In the data rows, zero lies at 4.5, halfway between 4 and 5.
Every row has a hidden score from 0 to 20. What is each row's score? 10 is about the middle. The score is a weighted sum of the row's numbers plus the product of two more (or one squared), each taken from its middle value.
[7. 6. 5. 6. 4. 4. 3. 7. 6. 5. 3. 7. 3. 2. 3. 3. 5. 2. 4. 3. 2. 6. 5.]: 9
[2. 5. 3. 4. 4. 4. 6. 6. 2. 6. 5. 3. 3. 5. 5. 5. 5. 6. 3. 3. 7. 4. 3.]: 10
[3. 3. 2. 5. 5. 5. 4. 4. 4. 7. 5. 3. 3. 6. 3. 7. 5. 5. 3. 2. 7. 5. 3.]: 9
[4. 3. 4. 5. 4. 4. 6. 3. 4. 4. 2. 4. 6. 5. 4. 7. 4. 5. 5. 5. 4. 5. 4.]: 9
[2. 5. 3. 5. 5. 6. 5. 5. 3. 5. 4. 3. 2. 5. 6. 5. 5. 5. 4. 2. 9. 7. 4.]: 11
[5. 3. 3. 4. 6. 7. 3. 5. 2. 6. 4. 3. 3. 7. 3. 5. 5. 5. 3. 1. 6. 5. 2.]: 14
[7. 7. 5. 6. 2. 4. 5. 6. 5. 5. 3. 5. 4. 2. 5. 3. 5. 2. 5. 3. 1. 5. 5.]: 13
[4. 4. 4. 5. 4. 4. 6. 2. 5. 4. 4. 4. 6. 4. 3. 6. 4. 6. 5. 6. 5. 4. 4.]: 4
[7. 7. 4. 5. 6. 2. 3. 7. 4. 5. 5. 7. 4. 2. 4. 1. 4. 1. 4. 4. 0. 6. 4.]: 11
[1. 3. 2. 4. 5. 6. 3. 5. 2. 7. 5. 2. 2. 5. 2. 4. 4. 6. 4. 2. 8. 5. 2.]: 11
[7. 8. 5. 6. 5. 3. 4. 6. 5. 3. 4. 6. 5. 2. 3. 3. 4. 3. 5. 5. 4. 3. 3.]: 9
[4. 2. 5. 6. 6. 6. 6. 3. 5. 3. 4. 5. 6. 5. 5. 6. 4. 4. 6. 5. 4. 4. 6.]: 13
[8. 6. 6. 5. 4. 2. 5. 7. 6. 3. 3. 8. 1. 1. 6. 2. 3. 2. 5. 2. 5. 3. 3.]: 6
[6. 8. 5. 4. 2. 5. 2. 7. 6. 5. 4. 7. 4. 3. 6. 2. 5. 3. 5. 5. 4. 6. 3.]: 13
[7. 5. 4. 6. 6. 3. 4. 6. 4. 3. 4. 7. 5. 4. 4. 2. 5. 3. 5. 5. 5. 4. 5.]: 12
[7. 6. 6. 6. 5. 3. 2. 7. 6. 4. 3. 8. 3. 1. 3. 3. 6. 2. 4. 4. 4. 6. 5.]: 10
[7. 6. 5. 7. 5. 5. 3. 6. 5. 3. 5. 6. 3. 4. 7. 4. 5. 2. 4. 5. 6. 6. 6.]: 14
[4. 4. 5. 1. 5. 6. 3. 6. 3. 5. 5. 2. 2. 7. 6. 1. 3. 7. 2. 2. 5. 5. 6.]: 8
[3. 2. 6. 6. 4. 6. 7. 2. 5. 4. 4. 5. 7. 5. 6. 6. 5. 5. 6. 6. 4. 3. 3.]: 15
[5. 6. 4. 5. 4. 5. 5. 3. 4. 5. 5. 4. 5. 4. 3. 7. 4. 5. 4. 5. 6. 4. 4.]: 6
[2. 4. 2. 4. 6. 6. 4. 5. 1. 7. 6. 2. 3. 6. 3. 5. 6. 7. 2. 2. 7. 5. 3.]: 11
[6. 6. 5. 5. 4. 3. 4. 7. 5. 3. 5. 6. 4. 3. 4. 3. 6. 3. 5. 5. 3. 6. 4.]: 9
[3. 2. 5. 5. 3. 7. 5. 3. 5. 4. 3. 3. 7. 6. 6. 4. 4. 5. 6. 6. 4. 5. 5.]: 17
[6. 8. 6. 7. 4. 5. 2. 6. 5. 4. 4. 6. 4. 3. 5. 3. 7. 1. 5. 5. 3. 5. 6.]: 19
[4. 1. 6. 3. 3. 7. 6. 2. 7. 4. 6. 5. 8. 6. 4. 6. 5. 5. 5. 7. 3. 4. 4.]: 14
[3. 4. 4. 5. 6. 5. 5. 5. 4. 6. 4. 3. 3. 5. 3. 7. 6. 5. 4. 3. 7. 6. 4.]: 8
[4. 3. 4. 5. 5. 5. 6. 2. 5. 4. 4. 4. 6. 5. 3. 6. 7. 5. 5. 6. 4. 5. 4.]: 12
[6. 6. 5. 6. 5. 4. 1. 7. 7. 3. 4. 6. 4. 4. 4. 3. 4. 2. 6. 5. 3. 5. 4.]: 12
[3. 4. 2. 5. 4. 6. 3. 5. 3. 6. 3. 3. 4. 4. 2. 7. 5. 6. 2. 2. 7. 6. 2.]: 7
[2. 4. 2. 3. 5. 5. 3. 5. 4. 7. 7. 4. 3. 8. 7. 4. 4. 7. 1. 2. 7. 5. 6.]: 13
[5. 4. 4. 5. 4. 3. 5. 3. 4. 4. 3. 4. 5. 5. 5. 5. 3. 5. 6. 5. 5. 1. 6.]: 11
[1. 5. 3. 4. 6. 4. 3. 4. 3. 6. 5. 2. 3. 5. 3. 5. 5. 7. 2. 3. 7. 6. 5.]: 5
[7. 7. 5. 5. 5. 2. 4. 7. 5. 4. 6. 6. 4. 3. 4. 3. 6. 2. 5. 4. 4. 4. 5.]: 10
[3. 2. 6. 4. 3. 6. 6. 2. 6. 4. 5. 4. 8. 6. 4. 6. 5. 6. 6. 6. 3. 5. 4.]: 11
[7. 4. 4. 1. 5. 5. 3. 6. 3. 6. 7. 4. 2. 5. 8. 1. 1. 7. 4. 2. 4. 5. 6.]: 5
[6. 8. 8. 5. 5. 4. 7. 6. 6. 5. 4. 6. 4. 3. 4. 4. 4. 3. 4. 4. 3. 4. 6.]: 7
[3. 5. 6. 7. 4. 3. 4. 4. 4. 3. 4. 5. 4. 4. 4. 5. 5. 5. 4. 5. 8. 3. 6.]: 10
[4. 4. 3. 0. 6. 6. 1. 6. 2. 5. 5. 4. 2. 6. 7. 2. 3. 6. 2. 2. 3. 4. 6.]: 10
[5. 4. 7. 4. 4. 3. 6. 3. 5. 4. 4. 2. 6. 5. 5. 5. 1. 4. 7. 6. 4. 2. 6.]: 19
[5. 5. 4. 7. 7. 2. 5. 6. 5. 3. 5. 7. 4. 4. 5. 6. 4. 4. 4. 5. 5. 3. 4.]: 3
[3. 4. 3. 2. 5. 6. 4. 6. 3. 6. 6. 3. 3. 5. 5. 3. 3. 7. 1. 2. 6. 4. 4.]: 5
[2. 2. 2. 6. 5. 6. 4. 5. 3. 8. 5. 5. 2. 4. 3. 5. 6. 6. 3. 1. 8. 6. 3.]: 16
[2. 3. 4. 4. 6. 4. 3. 5. 2. 6. 5. 3. 2. 5. 4. 5. 5. 6. 2. 3. 6. 6. 3.]: 8
[3. 5. 3. 6. 6. 5. 5. 5. 3. 6. 5. 3. 5. 7. 4. 6. 5. 5. 4. 4. 7. 4. 4.]: 13
[6. 8. 7. 7. 3. 1. 4. 6. 5. 4. 4. 7. 4. 3. 6. 3. 4. 3. 5. 5. 5. 5. 5.]: 13
[8. 2. 4. 2. 6. 4. 2. 7. 4. 4. 5. 7. 2. 1. 2. 3. 5. 1. 5. 5. 3. 6. 4.]: 10
[3. 3. 4. 4. 3. 6. 4. 4. 2. 5. 4. 3. 5. 7. 3. 5. 6. 5. 2. 3. 7. 6. 4.]: 18
[6. 5. 5. 6. 6. 5. 3. 5. 5. 3. 4. 8. 5. 3. 5. 5. 3. 2. 4. 5. 4. 5. 3.]: 12
[6. 6. 6. 5. 5. 4. 6. 4. 4. 4. 3. 3. 4. 3. 4. 5. 3. 3. 5. 5. 3. 4. 4.]: 12
[4. 3. 4. 3. 4. 6. 8. 1. 7. 3. 5. 4. 7. 7. 6. 5. 4. 6. 7. 8. 4. 4. 4.]: 6
[4. 6. 3. 5. 5. 4. 6. 4. 3. 5. 4. 3. 4. 5. 4. 5. 6. 6. 4. 3. 6. 6. 4.]: 8
[6. 7. 4. 6. 5. 4. 4. 6. 6. 5. 4. 7. 3. 2. 5. 3. 5. 2. 4. 4. 3. 6. 4.]: 10
[5. 6. 4. 1. 4. 8. 2. 7. 3. 6. 6. 3. 2. 5. 6. 2. 3. 7. 1. 2. 6. 6. 5.]: 7
[5. 4. 5. 7. 5. 4. 4. 4. 5. 3. 4. 7. 5. 5. 6. 4. 3. 3. 5. 6. 5. 3. 5.]: 13
[5. 4. 3. 1. 5. 4. 2. 7. 3. 6. 6. 4. 2. 5. 8. 2. 3. 7. 2. 3. 4. 6. 4.]: 4
[7. 6. 4. 5. 4. 3. 3. 7. 6. 4. 6. 8. 5. 3. 6. 3. 6. 2. 6. 4. 4. 4. 4.]: 12
[7. 6. 5. 6. 4. 2. 4. 6. 6. 5. 5. 7. 3. 1. 5. 2. 7. 3. 4. 4. 2. 7. 4.]: 11
[3. 3. 4. 4. 3. 5. 5. 3. 6. 4. 5. 4. 7. 6. 6. 6. 4. 6. 6. 6. 6. 4. 4.]: 8
[3. 1. 6. 3. 3. 5. 6. 3. 7. 4. 4. 5. 7. 6. 5. 6. 4. 6. 8. 6. 4. 4. 6.]: 8
[4. 5. 5. 5. 4. 6. 5. 3. 4. 5. 5. 4. 5. 5. 3. 7. 4. 5. 4. 5. 6. 4. 4.]: 9
[4. 5. 1. 5. 6. 6. 4. 4. 2. 5. 5. 3. 4. 5. 4. 6. 6. 5. 2. 3. 7. 5. 3.]: 14
[3. 5. 3. 5. 4. 6. 3. 4. 1. 6. 3. 3. 4. 5. 2. 6. 5. 6. 2. 3. 6. 7. 3.]: 12
[8. 6. 6. 5. 5. 4. 3. 6. 4. 4. 2. 6. 4. 0. 3. 5. 6. 2. 5. 4. 2. 6. 7.]: 13
[5. 4. 4. 1. 6. 8. 2. 7. 3. 5. 7. 5. 3. 5. 7. 1. 5. 6. 3. 2. 2. 5. 5.]: 14
[3. 1. 4. 3. 4. 5. 7. 2. 6. 5. 3. 4. 8. 9. 5. 6. 5. 5. 9. 5. 2. 3. 7.]: 15
[3. 5. 5. 5. 4. 4. 5. 4. 0. 7. 4. 4. 5. 7. 5. 5. 5. 6. 3. 4. 8. 5. 6.]: 19
[7. 8. 5. 6. 3. 2. 3. 7. 5. 4. 6. 8. 4. 3. 3. 3. 5. 3. 5. 5. 5. 6. 5.]: 7
[6. 3. 7. 6. 5. 4. 5. 5. 5. 5. 2. 5. 5. 3. 5. 2. 4. 2. 6. 3. 3. 5. 6.]: 18
[4. 6. 4. 3. 6. 4. 2. 7. 2. 5. 7. 3. 2. 6. 7. 2. 4. 8. 0. 2. 4. 4. 7.]: 5
[3. 3. 4. 5. 5. 4. 7. 3. 4. 5. 3. 4. 5. 5. 3. 6. 5. 5. 6. 5. 5. 4. 4.]: 9
[8. 8. 7. 4. 3. 0. 5. 6. 6. 5. 4. 7. 3. 2. 5. 3. 5. 2. 4. 4. 2. 5. 6.]: 6
[3. 3. 6. 3. 3. 5. 5. 2. 7. 3. 4. 3. 7. 7. 2. 6. 5. 6. 6. 7. 2. 3. 4.]: 9
[4. 3. 5. 3. 3. 4. 7. 1. 7. 3. 4. 3. 8. 6. 5. 5. 5. 5. 6. 8. 3. 3. 6.]: 9
[4. 2. 5. 3. 3. 6. 7. 2. 7. 4. 5. 3. 7. 6. 6. 6. 3. 6. 7. 7. 2. 3. 5.]: 6
[8. 7. 5. 5. 6. 3. 2. 6. 6. 4. 5. 7. 3. 3. 3. 3. 6. 2. 4. 5. 2. 6. 4.]: 7
[3. 3. 7. 4. 3. 7. 6. 2. 7. 3. 4. 3. 8. 7. 6. 6. 6. 5. 5. 7. 2. 4. 6.]: 15
[4. 4. 5. 3. 3. 5. 7. 2. 5. 3. 4. 4. 8. 8. 6. 7. 4. 5. 8. 7. 4. 4. 4.]: 17
[7. 6. 6. 6. 4. 4. 3. 7. 6. 3. 4. 7. 3. 3. 4. 4. 4. 2. 5. 5. 4. 5. 3.]: 11
[7. 6. 4. 4. 5. 6. 5. 6. 5. 4. 3. 5. 4. 2. 6. 4. 5. 2. 5. 3. 2. 5. 6.]: 13
[6. 6. 7. 6. 5. 3. 5. 6. 5. 5. 5. 4. 3. 2. 5. 3. 5. 2. 5. 3. 4. 5. 5.]: 12
[7. 7. 5. 6. 5. 4. 1. 7. 6. 4. 4. 8. 3. 3. 2. 2. 8. 3. 5. 4. 3. 5. 3.]: 10
[6. 6. 6. 6. 4. 2. 2. 6. 5. 2. 4. 7. 4. 2. 2. 4. 4. 3. 5. 5. 5. 3. 5.]: 10
[7. 6. 6. 5. 5. 5. 4. 5. 5. 4. 2. 6. 4. 2. 4. 3. 5. 2. 4. 4. 2. 4. 4.]: 13
[4. 4. 4. 2. 6. 7. 1. 6. 1. 5. 8. 4. 3. 5. 6. 2. 3. 8. 2. 3. 3. 2. 6.]: 9
[4. 4. 5. 3. 3. 4. 7. 2. 6. 4. 4. 3. 7. 7. 7. 5. 3. 6. 8. 7. 4. 2. 5.]: 14
[4. 5. 5. 7. 4. 5. 6. 5. 3. 6. 5. 4. 5. 5. 3. 6. 6. 5. 4. 2. 7. 4. 5.]: 14
[5. 5. 5. 6. 5. 3. 5. 5. 4. 3. 4. 7. 4. 5. 5. 4. 4. 4. 5. 5. 6. 4. 5.]: 10
[6. 6. 5. 5. 5. 3. 5. 5. 4. 2. 4. 6. 4. 4. 5. 3. 4. 3. 4. 4. 5. 3. 4.]: 10
[2. 3. 4. 2. 6. 8. 2. 6. 3. 6. 5. 2. 2. 5. 8. 3. 5. 6. 2. 2. 6. 4. 5.]: 15
[3. 4. 2. 3. 4. 7. 5. 5. 1. 6. 5. 1. 3. 5. 2. 5. 4. 6. 3. 3. 6. 5. 4.]: 10
[4. 3. 4. 6. 6. 7. 4. 4. 3. 5. 5. 3. 4. 4. 1. 6. 5. 4. 4. 3. 4. 4. 3.]: 12
[4. 2. 5. 3. 5. 5. 6. 3. 5. 4. 5. 4. 6. 5. 3. 5. 4. 5. 7. 6. 3. 4. 4.]: 9
[3. 2. 6. 5. 3. 5. 6. 3. 6. 5. 4. 4. 5. 5. 4. 6. 5. 6. 6. 4. 6. 3. 6.]: 9
[7. 7. 5. 6. 4. 3. 5. 6. 6. 4. 5. 7. 4. 1. 4. 4. 5. 2. 5. 3. 3. 5. 4.]: 7
[6. 6. 6. 6. 6. 4. 5. 5. 6. 6. 3. 6. 4. 3. 4. 5. 4. 3. 5. 4. 4. 5. 5.]: 9
[4. 4. 5. 6. 1. 2. 8. 3. 4. 5. 5. 4. 5. 4. 5. 4. 2. 5. 6. 6. 7. 2. 6.]: 12
[4. 6. 4. 5. 5. 5. 5. 4. 4. 6. 4. 4. 4. 4. 4. 7. 6. 5. 3. 4. 7. 4. 5.]: 11
[4. 3. 4. 3. 4. 6. 5. 3. 5. 4. 4. 4. 6. 5. 3. 6. 4. 6. 5. 6. 5. 4. 5.]: 6
[3. 0. 5. 2. 4. 6. 6. 2. 6. 3. 4. 4. 8. 8. 5. 6. 5. 4. 6. 7. 3. 4. 5.]: 16
[3. 3. 5. 4. 5. 5. 6. 3. 8. 3. 2. 3. 7. 6. 5. 5. 6. 5. 8. 7. 1. 4. 4.]: 10
[2. 4. 2. 6. 2. 2. 4. 5. 4. 6. 5. 3. 4. 5. 5. 6. 4. 7. 4. 5. 8. 4. 5.]: 5
[3. 1. 5. 4. 5. 7. 6. 2. 7. 3. 4. 4. 7. 6. 5. 7. 5. 5. 7. 7. 3. 5. 4.]: 10
[4. 3. 5. 3. 2. 5. 7. 2. 6. 3. 4. 2. 7. 6. 5. 7. 5. 6. 6. 6. 2. 3. 5.]: 8
[4. 4. 4. 2. 5. 7. 1. 6. 2. 6. 6. 4. 3. 6. 6. 1. 5. 7. 2. 2. 3. 6. 5.]: 15
[4. 4. 6. 4. 5. 5. 7. 3. 6. 3. 2. 3. 6. 4. 5. 5. 2. 5. 6. 6. 5. 3. 6.]: 6
[4. 5. 3. 5. 5. 3. 6. 4. 3. 6. 4. 3. 4. 5. 4. 5. 6. 6. 3. 4. 7. 4. 5.]: 9
[4. 4. 5. 2. 2. 5. 7. 2. 7. 4. 4. 4. 7. 6. 6. 6. 2. 5. 7. 8. 2. 3. 5.]: 8
[4. 2. 5. 2. 4. 5. 5. 2. 7. 4. 4. 5. 8. 6. 3. 5. 6. 6. 7. 7. 4. 5. 5.]: 10
[4. 4. 3. 5. 4. 6. 5. 5. 4. 4. 4. 3. 6. 5. 4. 7. 6. 5. 5. 4. 5. 4. 5.]: 11
[6. 6. 4. 7. 5. 5. 3. 5. 5. 4. 5. 8. 4. 4. 5. 5. 5. 3. 3. 4. 5. 4. 3.]: 12
[7. 6. 3. 0. 5. 6. 2. 6. 4. 5. 8. 5. 3. 4. 6. 2. 5. 7. 2. 4. 4. 5. 5.]: 7
[8. 7. 5. 6. 4. 3. 3. 7. 7. 4. 4. 8. 3. 3. 3. 4. 5. 1. 4. 6. 3. 4. 4.]: 7
[5. 4. 6. 5. 4. 2. 7. 3. 5. 4. 4. 5. 6. 4. 6. 5. 4. 5. 5. 6. 5. 3. 5.]: 8
[8. 7. 7. 7. 4. 6. 3. 7. 7. 5. 5. 7. 3. 2. 4. 4. 6. 2. 3. 4. 2. 5. 4.]: 11
[3. 4. 4. 4. 3. 6. 7. 2. 5. 3. 5. 4. 7. 5. 6. 7. 5. 6. 5. 7. 2. 4. 5.]: 8
[3. 5. 5. 3. 5. 6. 2. 6. 4. 6. 7. 2. 1. 5. 5. 2. 2. 7. 2. 3. 5. 5. 4.]: 4
[4. 5. 4. 4. 5. 5. 4. 5. 1. 7. 5. 2. 3. 5. 4. 4. 4. 6. 2. 3. 5. 5. 4.]: 11
[5. 6. 4. 6. 5. 4. 3. 5. 6. 4. 4. 5. 4. 5. 3. 4. 5. 3. 3. 4. 5. 7. 3.]: 8
[5. 5. 5. 1. 5. 6. 2. 7. 3. 6. 8. 2. 2. 6. 7. 1. 2. 7. 3. 2. 5. 4. 5.]: 9
[5. 3. 6. 5. 3. 2. 6. 2. 5. 3. 5. 4. 7. 4. 4. 5. 4. 5. 5. 7. 4. 2. 6.]: 8
[3. 5. 3. 3. 6. 5. 3. 5. 3. 7. 6. 2. 3. 5. 6. 4. 5. 7. 3. 1. 5. 5. 4.]: 9
[5. 3. 5. 3. 5. 7. 7. 2. 6. 4. 4. 4. 8. 5. 6. 7. 4. 6. 6. 7. 2. 5. 4.]: 10
[5. 6. 5. 6. 4. 3. 4. 4. 4. 3. 4. 5. 3. 3. 4. 3. 5. 4. 6. 6. 6. 2. 5.]: 15
[4. 3. 4. 3. 4. 5. 7. 2. 6. 3. 4. 3. 8. 6. 6. 5. 4. 6. 8. 8. 3. 5. 5.]: 8
[2. 2. 4. 5. 5. 4. 6. 4. 4. 5. 5. 4. 5. 5. 3. 6. 5. 5. 6. 4. 5. 5. 5.]: 9
[6. 7. 6. 5. 4. 1. 6. 6. 4. 5. 4. 5. 4. 2. 4. 4. 5. 3. 6. 6. 4. 4. 6.]: 12
[3. 4. 3. 5. 5. 5. 4. 5. 3. 6. 3. 3. 3. 6. 4. 6. 4. 6. 3. 2. 8. 4. 3.]: 9
[4. 3. 2. 5. 4. 5. 4. 5. 2. 7. 5. 3. 3. 5. 4. 5. 5. 6. 3. 3. 7. 5. 3.]: 11
[5. 8. 5. 7. 5. 2. 4. 5. 5. 3. 4. 6. 3. 3. 3. 4. 6. 3. 4. 6. 8. 5. 2.]: 8
[6. 7. 7. 6. 5. 3. 3. 7. 6. 3. 3. 8. 3. 1. 5. 3. 7. 1. 4. 4. 2. 5. 3.]: 12
[6. 7. 5. 6. 6. 4. 2. 7. 6. 3. 4. 7. 4. 3. 5. 3. 5. 2. 4. 5. 3. 5. 4.]: 10
[3. 4. 4. 5. 4. 4. 3. 5. 2. 6. 5. 2. 4. 7. 6. 5. 4. 6. 3. 3. 7. 5. 4.]: 15
[7. 6. 6. 5. 4. 2. 3. 7. 7. 4. 4. 5. 3. 0. 5. 2. 6. 2. 5. 4. 5. 5. 5.]: 7
[7. 7. 6. 5. 4. 4. 4. 7. 5. 5. 2. 6. 4. 2. 5. 3. 5. 2. 6. 3. 3. 5. 6.]: 14
[6. 4. 5. 6. 5. 3. 4. 5. 5. 3. 4. 7. 3. 3. 5. 4. 4. 3. 4. 5. 6. 4. 4.]: 8
[8. 7. 6. 5. 3. 0. 3. 5. 8. 3. 4. 5. 5. 1. 4. 2. 7. 3. 3. 6. 4. 6. 6.]: 6
[4. 3. 5. 4. 2. 4. 7. 2. 7. 3. 5. 3. 7. 5. 5. 7. 4. 5. 7. 6. 4. 4. 5.]: 6
[2. 4. 4. 5. 4. 4. 4. 5. 2. 6. 4. 2. 4. 6. 3. 5. 6. 6. 3. 3. 8. 7. 4.]: 13
[2. 4. 2. 3. 4. 5. 7. 3. 6. 3. 5. 3. 7. 4. 7. 8. 4. 5. 8. 6. 3. 3. 3.]: 7
[4. 5. 4. 4. 4. 4. 6. 4. 4. 4. 3. 3. 4. 5. 4. 7. 5. 5. 3. 2. 6. 4. 3.]: 6
[7. 5. 4. 8. 6. 4. 1. 6. 7. 2. 4. 8. 3. 3. 4. 2. 4. 3. 4. 4. 5. 6. 4.]: 6
[7. 6. 6. 6. 5. 3. 3. 6. 7. 3. 5. 7. 4. 2. 3. 3. 6. 2. 4. 4. 2. 6. 6.]: 9
[7. 7. 7. 5. 5. 3. 3. 6. 6. 3. 4. 7. 4. 3. 3. 6. 5. 2. 3. 3. 1. 6. 2.]: 6
[2. 3. 5. 4. 5. 6. 6. 2. 6. 5. 5. 4. 6. 6. 6. 6. 4. 6. 7. 6. 4. 4. 4.]: 9
[3. 5. 3. 5. 5. 5. 5. 4. 4. 4. 6. 4. 5. 5. 4. 6. 4. 6. 4. 4. 6. 5. 4.]: 4
[7. 3. 4. 6. 6. 3. 5. 5. 5. 3. 4. 6. 4. 4. 4. 3. 4. 4. 5. 5. 4. 4. 2.]: 6
[6. 7. 3. 6. 3. 6. 4. 7. 5. 4. 6. 7. 5. 2. 4. 3. 7. 2. 5. 4. 3. 6. 4.]: 14
[8. 5. 5. 5. 5. 2. 4. 6. 5. 1. 3. 7. 4. 3. 3. 3. 4. 2. 4. 4. 3. 6. 4.]: 5
[7. 6. 5. 6. 4. 2. 6. 7. 6. 6. 5. 6. 4. 2. 4. 2. 5. 2. 4. 5. 2. 5. 5.]: 9
[4. 2. 5. 0. 4. 5. 3. 6. 3. 6. 6. 4. 2. 6. 7. 1. 2. 7. 4. 3. 5. 5. 8.]: 8
[8. 8. 5. 7. 4. 2. 3. 7. 5. 5. 6. 8. 3. 2. 3. 4. 5. 2. 4. 6. 2. 5. 4.]: 7
[3. 4. 3. 6. 4. 4. 6. 3. 4. 5. 4. 3. 5. 6. 3. 7. 4. 6. 4. 4. 6. 5. 4.]: 5
[7. 7. 3. 6. 6. 4. 3. 5. 5. 3. 3. 5. 5. 4. 6. 4. 5. 3. 5. 4. 5. 5. 4.]: 11
[4. 5. 4. 8. 4. 2. 4. 5. 4. 4. 5. 6. 3. 3. 5. 5. 5. 2. 5. 5. 6. 6. 3.]: 12
[5. 6. 6. 6. 6. 3. 3. 6. 3. 3. 5. 6. 4. 3. 7. 3. 4. 3. 5. 5. 5. 5. 4.]: 16
[6. 8. 6. 6. 4. 4. 3. 6. 6. 4. 4. 7. 3. 3. 5. 3. 7. 2. 4. 4. 4. 6. 5.]: 13
[3. 3. 4. 4. 5. 3. 7. 2. 5. 4. 3. 4. 7. 6. 4. 6. 5. 5. 7. 6. 4. 3. 6.]: 10
[3. 3. 6. 3. 5. 6. 6. 2. 7. 4. 4. 4. 7. 6. 4. 6. 4. 5. 6. 8. 4. 3. 5.]: 8
[2. 3. 6. 4. 3. 5. 6. 2. 7. 5. 4. 5. 6. 5. 5. 7. 3. 6. 6. 6. 3. 4. 5.]: 5
[7. 6. 6. 6. 5. 3. 5. 6. 5. 5. 4. 5. 4. 2. 4. 3. 5. 2. 5. 3. 3. 4. 5.]: 12
